In the data rows, the value 50 means zero.
Here are some rows, each followed by its group. Groups can overlap.
[68 46 44 55 55 51 51 53 52 45 54 47 66 61 28 39 39 13 48 30 61 48 46 55 36 81 56 47 37 49 46 27 40
 51 63 25 65 18 60 62 59 74 67 42 46 67 74 46 65 67 56 80 48] lake
[54 39 43 52 36 52 26 46 61 49 69 61 52 54 51 58 55 56 42 59 33 61 54 46 59 41 43 50 31 41 46 60 47
 54 39 50 47 53 53 48 50 58 62 58 60 55 50 48 47 43 58 57 32] tile
[44 56 44 57 56 48 51 59 47 55 40 35 53 64 33 47 47 33 60 48 66 39 52 42 39 48 67 48 53 55 55 17 46
 33 44 39 49 32 40 56 47 47 45 49 47 55 51 59 55 55 49 63 68] glue
[58 53 32 53 70 50 87 75 54 58 20 32 64 63 33 52 31 55 45 49 61 40 40 48 55 50 55 63 77 75 62 33 53
 38 29 38 46 40 50 47 36 37 21 44 55 59 26 38 47 51 42 35 79] glue
[36 48 58 61 55 38 53 35 61 57 64 55 43 37 57 58 61 58 60 66 46 58 68 44 53 49 52 51 58 57 54 57 68
 53 62 40 61 66 43 36 22 29 50 56 66 52 51 52 66 38 42 43 66] glue
[64 43 55 36 29 48 75 77 43 45 32 37 52 62 47 35 34 64 47 33 66 43 30 66 47 55 49 60 61 50 45 42 31
 52 45 73 21 38 55 61 73 70 40 34 18 34 49 33 35 51 62 40 41] harp
[56 49 39 48 70 52 50 40 52 53 54 62 51 50 62 54 58 53 37 47 35 58 43 44 57 44 42 51 43 57 53 74 59
 53 45 45 68 55 57 50 41 38 63 56 67 53 44 44 47 38 49 32 48] fern
[32 53 49 57 54 46 41 42 44 45 49 54 43 51 40 58 70 36 46 56 49 47 43 37 44 37 62 36 46 49 55 41 50
 42 49 47 60 54 43 46 49 44 54 55 58 57 49 68 43 57 51 56 52] hill
[54 24 49 30 31 34 58 48 68 58 57 52 45 48 50 51 35 59 46 64 31 51 53 56 82 38 33 66 60 49 49 54 71
 47 49 61 39 27 49 47 39 63 34 53 65 38 38 38 46 29 36 40 55] harp
[60 55 50 50 47 59 32 42 47 37 50 52 63 51 55 51 60 45 58 35 63 49 39 53 26 63 60 40 33 46 46 45 31
 59 56 48 42 67 56 51 71 54 69 48 29 56 66 48 54 72 65 64 30] tile
[36 53 62 51 37 50 23 24 51 44 71 61 50 35 71 54 71 55 63 52 53 59 68 53 36 53 46 46 43 48 44 65 53
 62 67 56 61 63 46 48 58 38 68 52 41 46 67 58 70 55 56 56 34] tile
[56 15 57 42  0 38 69 66 66 59 60 35 49 54 41 47 31 63 57 67 45 51 49 62 72 39 36 66 65 45 50 46 52
 46 52 76 28 12 42 52 40 80 29 45 50 35 46 53 41 22 37 67 57] harp
[75 41 52 62 41 59 45 51 64 47 70 46 73 65 27 36 25 23 36 54 64 55 30 54 38 69 55 50 34 53 45 37 35
 58 61 41 54 38 53 56 50 67 64 39 52 67 74 43 70 68 63 74 43] lake
[65 66 43 54 74 58 66 58 37 45 30 37 66 66 28 41 35 36 41 21 77 43 30 55 30 75 54 47 42 50 53 16 24
 45 50 41 55 46 58 54 70 55 53 40 31 58 65 38 54 76 65 68 46] lake
[48 69 85 66 49 63 79 39 45 50 55 28 50 24 60 51 37 68 61 52 76 50 34 53 15 61 52 53 79 67 64 78 46
 60 61 62 44 84 38 61 35 17 38 30 32 36 59 39 64 64 64 27 67] glue
[61 46 56 33 36 48 75 86 45 48 34 48 43 54 42 33 29 68 49 35 52 43 35 66 62 50 35 64 60 51 43 43 45
 49 50 73 21 26 56 60 69 76 41 37 29 21 41 40 33 36 45 47 35] harp
[38 59 61 47 40 53 51 42 39 48 45 48 46 44 57 42 56 55 65 35 57 52 55 56 36 63 53 48 52 44 49 56 59
 59 61 57 54 59 46 45 64 45 55 39 33 47 61 43 58 58 54 56 43] hill
[28 54 64 73 62 48 55 33 59 63 63 43 42 27 43 51 54 27 75 69 60 55 69 38 40 57 66 43 66 56 65 36 72
 52 71 36 73 61 36 44  8 19 40 13 70 52 59 69 65 56 42 41 85] glue
[36 61 66 62 25 44 52 41 53 54 56 40 49 46 52 52 57 54 65 59 64 48 61 50 31 57 55 48 63 49 56 36 49
 46 57 60 48 48 33 53 42 42 34 49 44 46 59 66 58 50 49 65 68] glue
[64 50 25 47 46 57 19 67 48 38 50 64 66 83 44 55 63 43 26 51 51 46 39 43 42 42 58 41 16 59 45 38 21
 44 34 46 34 43 59 39 70 66 72 60 47 67 50 51 37 62 60 64 27] tile
[50 27 22 48 37 35 47 59 70 61 49 52 52 69 42 60 62 50 48 69 29 50 61 41 76 28 49 55 46 53 49 29 66
 35 31 44 53 29 47 45 34 54 43 67 75 64 27 56 42 29 32 52 62] hill
[34 44 57 64 51 49 42 41 48 54 56 49 47 47 39 45 52 29 69 52 56 47 53 50 40 53 61 40 50 42 55 37 49
 47 57 51 52 41 36 43 52 50 47 45 50 56 58 66 60 69 49 65 64] hill
[50 58 33 64 65 46 53 61 52 53 37 39 59 68 39 52 49 30 52 49 63 45 62 42 43 61 69 45 49 64 55 22 45
 39 36 29 63 46 53 42 44 47 44 51 52 66 42 55 55 70 48 49 71] glue
[28 53 56 47 29 46 43 40 47 50 51 48 44 43 63 50 73 63 77 45 51 48 75 50 47 53 50 48 53 37 51 50 61
 51 60 53 59 64 43 47 45 43 56 56 40 46 55 62 59 53 48 57 51] hill
[62 43 50 43 46 52 28 27 60 41 78 69 59 48 61 51 65 42 57 54 34 68 58 53 54 65 39 50 25 33 34 61 52
 69 75 25 78 56 62 48 58 59 92 58 59 60 75 36 81 47 57 62 29] wolf
[65 41 61 42 44 49 67 67 51 45 45 38 61 53 51 39 31 60 49 38 56 48 36 66 51 60 35 61 58 52 43 52 37
 56 53 65 31 37 54 55 65 71 47 38 30 16 52 33 46 50 41 51 36] harp
[42 54 38 51 50 44 57 58 58 60 40 42 53 56 39 69 50 49 58 63 54 48 62 38 57 43 60 49 58 65 66 36 58
 39 36 44 64 46 42 43 29 32 36 59 63 66 32 60 47 45 41 43 86] glue
[50 47 68 52 54 53 47 32 57 54 74 52 44 32 46 36 42 29 59 51 50 53 53 57 48 74 43 52 56 43 46 58 64
 63 79 33 76 45 50 56 40 53 57 43 57 53 76 41 81 58 49 48 52] lake
[86 66 36 48 60 58 33 49 43 44 50 64 52 63 37 54 53 41 34 43 50 52 38 44 45 41 58 41 26 45 45 39 30
 48 34 34 43 52 58 55 68 64 70 57 52 63 48 50 33 51 60 57 33] hill
[38 53 39 39 59 39 38 64 31 44 37 57 34 57 60 62 68 63 48 58 43 49 61 45 56 28 54 45 41 43 50 51 49
 41 24 63 37 47 49 42 62 54 50 64 52 44 29 64 23 46 44 45 41] hill
[60 45 41 52 77 60 45 28 57 61 64 65 52 55 25 39 42 14 36 41 36 53 44 45 62 61 56 43 34 47 47 44 62
 51 60 23 76 31 59 56 44 61 67 54 72 69 59 49 59 54 50 60 53] lake
[48 58 83 56 34 52 53 28 52 50 74 55 33 10 66 43 48 55 63 50 49 58 49 58 40 70 34 54 71 51 51 92 68
 73 85 54 71 81 55 60 38 34 59 39 52 38 70 38 78 49 62 28 51] fern
[71 51 54 46 73 62 24 29 50 34 72 63 65 49 60 42 61 46 52 42 44 66 41 56 39 65 45 45 18 39 33 67 33
 69 68 43 60 67 66 59 65 65 79 49 43 54 74 41 71 61 66 69 12] wolf
[48 55 69 54 49 58 40 30 33 40 56 60 40 37 60 41 57 32 59 30 61 45 44 52 28 58 50 37 37 32 52 60 41
 60 58 53 50 63 48 59 71 56 74 39 35 47 72 58 56 69 63 72 28] hill
[53 53 48 50 86 52 54 50 51 56 54 68 42 34 52 49 33 64 33 45 35 52 34 50 61 54 38 46 55 56 55 75 63
 57 50 40 58 69 61 58 41 42 44 53 69 51 35 38 50 39 49 12 47] fern
[75 63 32 58 85 66 56 56 44 49 42 54 63 65 23 51 24 21 23 40 60 47 22 44 45 59 59 43 33 68 52 38 32
 42 38 28 56 49 61 49 59 54 59 48 61 62 48 37 46 62 65 50 48] lake
[35 72 74 50 40 53 76 63 29 46 30 35 38 33 79 44 43 79 63 42 69 45 39 60 31 39 49 49 75 53 61 72 38
 59 43 87 19 74 41 60 63 34 30 36 16 20 35 55 37 52 55 35 47] brick
[33 45 45 56 44 38 22 32 59 54 65 61 48 46 57 64 77 52 57 65 34 54 78 36 57 36 53 38 45 49 48 37 67
 43 51 43 67 56 42 37 32 30 47 61 70 65 54 62 57 46 31 53 64] glue
[32 54 47 37 52 44 41 50 43 52 40 52 34 51 51 43 62 57 63 35 49 50 57 47 49 55 53 43 37 43 51 37 54
 48 51 51 57 46 53 38 67 54 55 54 39 49 51 56 43 53 51 61 41] hill
[38 43 62 50 48 45 55 40 61 54 61 50 42 18 57 51 43 55 55 53 40 53 50 51 58 56 44 55 64 51 53 70 72
 55 67 50 51 56 45 54 35 37 44 50 62 40 50 48 54 33 44 25 62] fern
[41 52 53 52 47 44 53 57 57 62 48 35 42 40 55 49 48 57 64 58 52 51 67 49 49 46 51 52 62 55 57 47 61
 46 51 52 55 58 45 40 39 36 38 50 49 44 46 53 31 47 45 44 66] hill
[62 53 33 60 53 48 75 70 60 59 35 36 62 68 38 58 53 57 36 61 58 47 46 47 61 43 52 61 77 79 57 42 52
 43 27 42 40 45 48 46 29 36 29 51 58 63 29 37 44 49 43 38 79] glue
[ 9 67 51 44 41 39 38 57 39 50 38 58 23 33 83 61 86 94 61 65 37 48 70 41 56  7 49 45 62 42 55 66 62
 47 24 85 21 74 42 40 55 26 28 65 39 29 18 75 18 29 38 32 53] brick
[10 30 51 50 27 27  5  0 77 69 89 76 25 28 70 78 92 46 57 97  8 66 96 27 83 18 54 39 50 37 57 67 96
 42 59 49 67 50 30 22  2 22 48 76 97 56 47 84 52 25 28 34 83] hill
[54 56 54 55 39 55 21 33 52 38 70 62 72 44 73 58 75 65 58 68 44 65 60 47 32 43 55 43 36 41 57 81 39
 60 58 53 54 87 51 59 54 35 65 56 50 48 55 46 65 54 58 51 28] tile
[60 55 57 59 31 55 64 56 47 47 46 30 72 54 44 51 27 42 56 53 75 46 46 53 28 60 61 51 58 58 53 34 35
 46 56 54 43 54 43 50 45 48 35 44 35 53 56 49 57 62 58 70 55] glue
[64 58 54 53 60 49 51 31 67 52 75 57 50 27 57 51 46 61 53 62 38 66 52 49 61 58 32 60 51 55 43 99 65
 66 63 38 75 75 59 48 27 41 62 54 73 54 54 24 82 39 51 27 47] fern
[29 39 59 65 33 49 16 21 76 49 86 63 47 35 69 60 79 59 73 90 33 69 72 41 49 43 48 43 51 41 50 74 68
 58 65 45 68 74 41 40 23 30 56 59 66 54 58 63 69 44 49 41 59] tile
[17 69 99 46 21 49 64 30 36 45 51 37 16  1 99 45 54 99 74 57 57 51 58 63 30 42 34 57 96 48 57 99 63
 66 68 99 24 99 34 58 47 18 26 33 20  1 40 52 45 32 51 16 48] brick
[29 51 36 26 49 36 32 49 38 47 37 63 33 55 55 51 71 56 45 38 32 50 69 46 71 33 42 47 35 30 37 41 62
 46 44 51 53 39 62 43 67 62 59 68 49 48 36 53 33 41 41 54 33] hill
[51 33 71 33 29 45 74 50 46 56 41 35 35 39 48 39 23 57 56 42 48 41 42 70 64 56 35 66 77 45 53 57 58
 53 62 75 30 23 47 58 56 77 26 32 40 25 46 46 39 37 44 57 62] harp
[41 36 32 49 43 33 25 47 62 52 56 63 51 60 71 72 84 68 56 81 25 60 79 32 73 20 53 49 45 46 52 45 67
 45 37 50 56 54 47 29 34 34 49 74 65 58 30 58 40 28 35 38 58] hill
[65 51 54 70 48 65 74 71 40 48 27 23 67 63 27 37 38 43 54 31 88 38 24 55 25 64 61 54 61 66 57 32 26
 44 39 50 38 45 51 56 60 51 28 35 25 48 53 43 51 73 68 69 61] glue
[58 55 79 45 39 66 49 41 43 41 59 43 49 35 63 35 43 46 54 39 64 52 44 61 26 77 44 49 46 40 47 66 39
 65 74 57 47 65 49 59 69 48 64 31 27 36 77 50 61 69 64 58 28] tile
[48 51 64 61 39 48 29 26 57 42 76 63 47 17 80 57 68 67 65 63 41 64 67 49 44 47 45 45 44 34 44 76 55
 66 67 57 59 74 46 44 46 38 68 54 43 41 64 51 62 49 56 52 32] tile
[69 37 20 48 72 53 45 58 58 57 50 63 60 63 37 65 42 42 22 66 35 53 42 39 73 42 46 51 32 58 47 50 50
 45 33 27 59 42 61 46 45 56 60 64 72 64 35 39 45 26 48 38 52] fern
[38 36 48 32 50 38 73 64 52 55 34 44 33 41 52 47 41 71 41 54 38 43 49 54 78 35 38 63 70 49 49 51 67
 43 28 69 30 31 51 48 45 60 25 57 54 40 23 46 22 19 31 34 57] harp
[72 52 17 47 80 57 23 39 56 42 58 80 66 63 46 60 57 37 22 44 31 60 39 40 77 43 47 42  5 50 37 59 44
 55 34 20 71 54 73 47 59 64 92 68 72 71 50 42 48 49 55 40 21] wolf
[30 46 60 60 38 57  8  3 58 58 82 69 37 34 51 67 76 33 53 65 35 54 67 36 47 38 61 30 44 40 51 52 63
 44 65 50 61 54 36 44 32 40 68 62 66 61 62 81 48 52 51 68 58] hill
[55 51 57 51 39 53 57 64 48 51 43 42 52 50 41 42 42 45 52 48 61 43 50 56 43 53 46 55 62 50 50 42 48
 51 52 47 47 38 57 48 53 59 41 42 42 34 52 49 51 52 49 58 56] hill
[61 49 28 45 79 38 64 65 52 52 33 50 51 67 32 52 36 36 28 42 47 51 41 47 61 59 51 53 46 57 50 37 51
 43 40 26 63 36 63 58 49 54 54 52 62 62 46 39 56 55 55 44 56] lake
[62 61 31 48 70 53 31 54 32 41 36 62 63 67 48 58 57 44 36 38 55 44 44 40 42 44 67 36 25 51 46 48 30
 43 33 38 53 64 63 45 73 49 62 57 44 70 51 43 43 66 59 53 32] tile
[48 40 34 47 64 43 29 27 63 57 71 67 47 54 31 52 58 13 40 46 30 54 62 43 81 58 52 43 27 38 44 27 67
 45 66 18 83 17 54 43 35 66 70 64 91 78 69 58 65 51 41 70 52] lake
[38 50 50 47 49 41 42 44 48 42 47 55 52 46 66 61 74 57 54 59 39 54 61 50 51 41 83 49 53 45 51 56 55
 49 48 55 48 59 50 55 54 44 55 57 47 44 47 55 47 39 48 48 50] hill
[23 80 56 48 54 56 64 79 17 45 10 42 32 51 67 49 47 77 58 31 67 32 46 53 35 29 57 43 70 50 60 50 34
 41 22 89 10 63 46 50 84 41 28 46 18 25 23 61 11 59 53 43 45] brick
[ 0 59 68 41 30 37 46 56 43 53 48 52 17 27 90 60 82 91 70 65 40 50 74 51 51 25 42 49 80 48 53 71 71
 51 46 94 24 71 34 45 43 21 28 57 35 14 31 66 32 31 39 22 58] brick
[40 63 33 42 64 53 35 61 32 42 32 54 43 64 53 55 73 49 45 39 53 46 54 47 43 41 53 40 33 48 51 34 39
 45 35 45 59 58 55 38 73 54 69 65 43 58 44 57 36 56 53 55 36] hill
[67 36 61 41  0 57 69 67 55 47 48 27 56 64 48 32 32 60 55 46 67 48 37 68 44 52 42 64 58 48 46 33 27
 53 49 77 15 30 56 61 67 66 44 37 19 37 71 44 50 51 57 67 35] harp
[66 58 75 50 44 66 34 20 49 38 81 63 55 28 62 41 50 37 57 39 56 62 37 63 29 81 39 44 29 34 32 77 36
 78 95 46 68 70 59 69 61 59 84 35 38 48 96 38 92 71 68 57 16] wolf
[54 61 53 67 42 52 63 58 52 54 39 25 64 64 35 51 35 36 59 46 81 40 54 50 27 64 67 46 61 61 60 25 36
 39 50 53 42 37 38 55 41 43 33 31 40 55 56 69 56 71 45 65 71] glue
[65 59 48 58 60 66 39 46 52 32 53 59 68 61 57 57 57 47 43 60 65 58 33 49 27 61 53 41 31 54 44 64 21
 61 47 43 48 76 58 58 67 45 77 49 39 49 65 43 63 73 77 63 22] tile
[64 25 28 49 57 50 17 27 74 45 88 78 66 58 58 66 72 40 37 68 13 63 49 40 69 40 45 45 12 37 33 62 50
 53 51 33 71 48 62 51 41 58 87 75 80 67 58 47 62 38 51 57 33] wolf
[37 69 51 39 46 55 63 74 36 41 19 48 41 56 76 58 56 92 43 42 59 37 35 52 41 24 50 47 57 50 51 58 38
 45 20 84 12 55 52 49 76 45 37 50 24 29 20 48  8 48 51 38 37] brick
[46 53 62 54 44 49 51 45 56 51 56 48 44 34 66 52 60 63 64 61 44 52 61 51 48 43 44 53 70 50 55 69 59
 50 56 61 48 66 44 46 38 33 41 50 48 41 41 53 54 38 43 36 59] hill
[45 17 59 45 10 32 51 45 77 58 76 52 50 39 65 51 48 73 59 84 21 63 68 58 78 37 23 67 64 42 43 63 74
 55 61 71 48 40 43 48 29 58 36 49 62 35 53 52 60 21 30 38 50] harp
[68 37 56 61 40 61 49 35 65 58 76 55 57 46 38 53 42 34 42 64 45 57 46 50 48 57 53 52 48 52 48 58 50
 55 67 36 60 50 49 53 34 53 55 45 68 58 63 49 66 54 51 46 47] lake
[57 60 46 59 52 59 38 48 45 36 50 51 65 60 53 50 63 51 47 47 60 51 52 49 30 53 60 44 28 48 50 49 30
 53 49 47 51 65 52 54 63 45 66 52 39 55 62 44 55 71 67 64 30] tile
[56 46 40 42 68 62 23 29 61 41 72 73 56 46 61 53 57 39 36 49 28 67 50 48 62 65 35 46 25 46 37 69 57
 66 66 20 90 66 63 48 51 54 89 58 70 74 71 30 77 46 56 46 21] wolf
[22 63 86 57 41 47 46 18 40 59 63 41 34 13 65 35 56 38 81 31 62 50 72 54 27 67 55 46 70 37 52 58 73
 61 96 48 81 70 38 50 44 26 47 37 40 38 83 63 85 63 53 56 60] glue
[ 0 42 54 54 26 23 30 42 57 67 58 54 23 27 82 57 83 83 67 96 26 53 99 39 71  6 46 52 78 36 63 64 92
 40 42 81 38 62 26 29 12 19 19 67 78 43 22 80 31  7 21 18 81] brick
[82 45 20 51 74 65 45 61 55 50 50 58 75 90  4 49 32  0 24 42 54 43 25 44 51 63 66 41 16 58 46  8 24
 38 53 15 52  8 64 47 66 83 76 54 63 82 60 53 49 68 58 89 40] lake
[43 40 47 67 53 48 57 46 60 66 57 40 48 53 41 54 43 51 48 72 58 47 53 40 52 38 57 50 66 56 63 46 63
 35 43 45 46 45 33 45 16 41 28 61 72 51 42 60 52 43 43 42 85] glue
[77 54 33 46 76 56 62 69 45 54 38 50 61 65 27 42 29 23 29 27 58 44 40 51 58 65 56 51 38 60 50 26 47
 45 46 25 62 13 57 55 59 65 53 49 57 65 52 42 49 55 50 59 52] lake
[34 59 71 67 40 46 54 40 57 55 57 40 52 28 63 49 59 59 66 67 61 54 64 49 33 54 52 50 69 54 61 59 62
 55 65 52 66 76 38 33 31 17 37 38 47 43 59 51 72 56 51 42 61] glue
[53 62 36 60 74 50 59 57 44 51 33 45 55 66 32 49 43 43 43 45 61 42 35 45 39 51 64 45 51 62 60 38 40
 51 35 37 47 46 51 48 53 44 40 51 53 64 47 52 45 67 55 56 65] glue
[61 46 43 33 51 45 82 81 45 48 24 40 55 71 31 36 24 50 37 32 59 37 24 61 58 43 47 59 53 54 47 33 34
 41 31 65 19 26 54 56 70 76 30 43 43 35 38 46 24 48 52 59 43] harp
[59 42 44 52 48 54 34 47 46 43 58 57 61 67 47 53 64 51 40 55 49 58 49 44 42 40 47 40 30 49 39 43 37
 51 39 46 45 51 52 48 57 54 66 54 46 66 57 53 53 59 52 70 34] tile
[72 33 16 39 63 46  6 35 74 44 83 85 64 67 58 66 69 48 29 64  1 71 58 41 88 42 27 50 12 46 30 62 61
 58 55 15 88 50 69 47 39 63 93 76 90 75 58 36 65 38 46 47 21] wolf
[43 41 29 48 59 31 35 52 60 60 55 62 52 53 44 60 68 48 44 70 26 55 70 40 75 42 48 52 45 52 51 40 75
 41 46 24 74 36 49 36 30 43 50 66 77 66 40 53 56 34 36 42 66] lake
[62 53 66 63 44 52 70 56 47 47 43 21 65 51 42 41 33 51 58 46 86 44 40 53 19 68 63 52 69 61 58 37 32
 50 57 56 36 52 38 56 50 43 31 29 33 43 63 51 56 72 62 56 64] glue
Which 4 groups are nearest to each row below, nearest first, going by the distance to the centre of the group?
[44 61 79 63 53 74 70 45 47 59 55 34 44 22 52 42 43 35 68 45 68 50 51 55 31 68 55 50 76 46 59 69 50
 58 69 55 58 66 45 64 35 34 37 36 45 40 62 46 66 58 55 34 69] glue fern hill tile
[35 58 57 50 50 53 35 30 44 43 59 63 40 35 77 57 71 65 54 55 41 53 58 45 48 47 45 45 50 35 48 73 61
 59 57 59 51 76 50 47 50 37 58 56 52 43 49 60 49 44 48 29 32] hill tile fern brick
[11 54 70 39 20 41 48 62 47 49 42 41 20 28 89 53 68 94 73 55 43 49 74 53 54 25 45 54 78 38 56 67 67
 52 46 95 25 63 35 56 53 34 30 50 33 17 31 63 30 27 42 32 48] brick hill harp glue
Which 4 groups are nearest to each row below, nearest first, going by the distance to the group's nearest row?
[55 23 29 37 38 42 64 67 64 60 48 50 46 54 47 56 38 64 32 68 26 47 48 51 92 20 37 64 60 54 49 54 68
 41 29 56 31 16 54 50 36 68 35 66 72 48 19 49 22 13 31 33 58] harp hill fern glue
[49 55 37 36 50 54 35 58 39 39 36 68 51 62 66 55 67 66 40 38 43 45 50 47 49 32 49 46 28 42 41 58 35
 51 35 52 37 63 61 47 78 62 66 64 41 48 45 54 28 47 59 56 18] hill tile fern brick
[39 59 59 61 43 50 30 35 39 45 56 57 44 39 63 48 69 55 55 46 51 52 52 46 41 43 53 43 24 37 53 60 47
 51 54 61 41 79 46 47 58 44 61 55 43 46 51 59 45 54 53 55 37] tile hill glue fern
[32 48 35 42 48 37 31 49 50 44 43 68 46 58 69 63 74 64 50 61 28 56 62 42 65 42 53 47 24 44 44 57 61
 47 40 53 55 57 54 39 51 50 55 65 58 49 36 49 42 36 41 44 41] hill tile fern glue
[61 62 87 60 35 63 69 47 43 47 50 20 64 33 50 29 27 51 68 38 97 52 40 62  4 79 59 56 71 55 54 55 26
 59 75 66 40 63 40 66 51 43 45 24 11 31 74 41 78 85 69 67 49] glue tile hill harp
[59 48 42 56 53 51 47 48 51 48 52 50 60 62 30 43 42 30 41 38 56 50 40 49 47 63 53 50 40 53 48 36 44
 46 54 31 58 34 53 59 50 61 60 47 58 63 62 42 58 77 53 63 58] lake glue hill tile
[62 64 66 57 73 59 48 34 40 40 53 48 55 44 31 32 31 27 53 16 74 46 30 55 20 84 60 42 43 43 47 49 33
 59 69 37 64 47 53 51 68 55 69 33 32 51 75 40 65 89 65 90 39] lake hill tile wolf
[34 38 58 57 46 39 54 43 67 62 63 48 43 36 59 43 60 57 62 73 40 56 67 47 63 43 43 57 75 62 56 61 77
 48 54 53 54 53 42 35 19 29 37 52 67 54 37 55 51 33 35 26 77] glue hill fern lake
[51 36 29 32 98 35 77 74 51 60 32 59 41 43 44 57 32 55 26 42 27 42 42 52 94 35 34 63 60 57 50 53 77
 48 30 42 52 35 64 52 45 64 31 53 73 43 18 38 31 15 30 19 65] harp fern lake glue
[63 54 30 52 92 53 64 65 44 57 38 65 44 51 34 48 37 38 16 41 39 45 26 48 70 44 55 50 44 55 52 58 52
 44 34 36 52 54 68 52 54 52 54 60 70 57 27 44 30 42 47 31 52] lake fern glue hill
[29 30 29 56 47 38 21 47 67 62 64 73 38 56 70 80 85 64 44 82 16 58 73 28 77 11 52 40 47 47 56 52 74
 37 29 47 52 65 38 30 32 30 49 81 86 54 20 70 39 26 32 27 68] hill glue lake brick
[64 50 11 30 62 54 71 99 35 49  3 43 60 98 17 47 25 44 10 26 64 24  9 58 69 29 51 54 37 64 50 14 20
 28  1 55 10  2 65 50 76 92 36 55 43 51 14 38  4 40 50 63 39] harp lake tile glue
Which 5 groups are nearest to each row below, nearest first, going by the average distance to the group's rows?
[72 41 19 56 71 49 61 59 57 55 41 54 67 70 26 56 39 36 27 54 44 48 39 44 65 53 48 55 43 64 50 37 54
 41 33 18 66 35 60 43 40 51 48 62 71 73 39 38 51 50 45 39 66] lake fern glue hill tile
[39 43 58 54 41 34 43 35 70 60 73 54 40 33 56 58 60 56 82 74 33 58 73 46 59 44 43 51 71 51 59 58 76
 49 64 50 64 52 42 44 14 31 34 55 72 52 49 57 64 35 39 36 71] fern hill glue tile harp
Which 5 groups are nearest to each row below, nearest first, going by the distance to the group's nearest row?
[26 50 43 56 59 48 37 46 55 58 54 57 35 42 64 62 71 64 55 65 31 55 70 40 62 33 52 44 58 53 53 56 74
 43 45 51 56 55 44 40 31 32 45 65 65 57 34 59 40 36 40 33 75] glue hill lake fern tile
[44 36 83 38 19 43 72 48 56 56 59 34 31 23 62 28 35 65 72 55 45 47 54 71 58 61 23 68 87 44 46 77 68
 62 74 78 36 33 41 54 44 60 31 36 35 17 56 46 54 35 47 43 49] harp fern hill glue brick
[31 16 50 36 29 26 57 50 72 63 62 52 31 42 57 55 47 64 54 72 17 56 62 56 88 34 24 66 62 45 46 70 80
 54 57 64 52 28 49 47 28 61 39 62 71 39 39 46 46 11 31 23 61] harp fern hill lake glue
[57 50 55 49 71 55 35 23 60 37 73 68 50 44 56 56 51 41 40 50 34 62 41 56 55 64 35 51 30 48 52 74 51
 68 66 38 74 62 62 55 55 55 81 53 61 50 66 40 69 46 59 55 29] wolf fern lake tile hill
Which 3 other groups have their centres nearest to the centre of group brick, nearest first?
hill harp glue
Group wolf spreads out most along one direction. Which 3 other groups' directions of most spread are closest to that one, closest first?
fern hill harp
Which 3 other groups have their centres nearest to the centre of group fern, nearest first?
hill tile glue
Which 4 groups are nearest to each row below, nearest first, going by the average distance to the group's rows?
[15 45 52 50 35 32 44 48 59 56 51 58 30 32 89 71 79 95 52 90 18 58 76 42 76  0 38 54 75 55 57 85 77
 44 29 85 26 79 33 27 30 19 30 61 60 36  8 69 18  9 34  9 65] brick hill fern harp
[69 64 24 52 83 67 63 68 49 45 18 45 68 67 30 56 34 43 26 32 59 42 19 44 54 57 53 49 39 63 47 43 32
 47 29 26 51 48 66 45 67 50 63 55 52 66 38 40 36 63 58 45 40] lake tile glue fern
[79 49 58 51 47 64 23 31 54 26 76 68 65 44 63 53 58 48 60 43 52 68 43 59 30 71 35 44 18 38 34 83 24
 77 64 40 72 81 66 44 73 56 99 50 40 50 84 30 82 75 71 75  5] wolf tile fern lake
Which 3 other groups have their centres nearest to the centre of group hill, nearest first?
tile glue fern
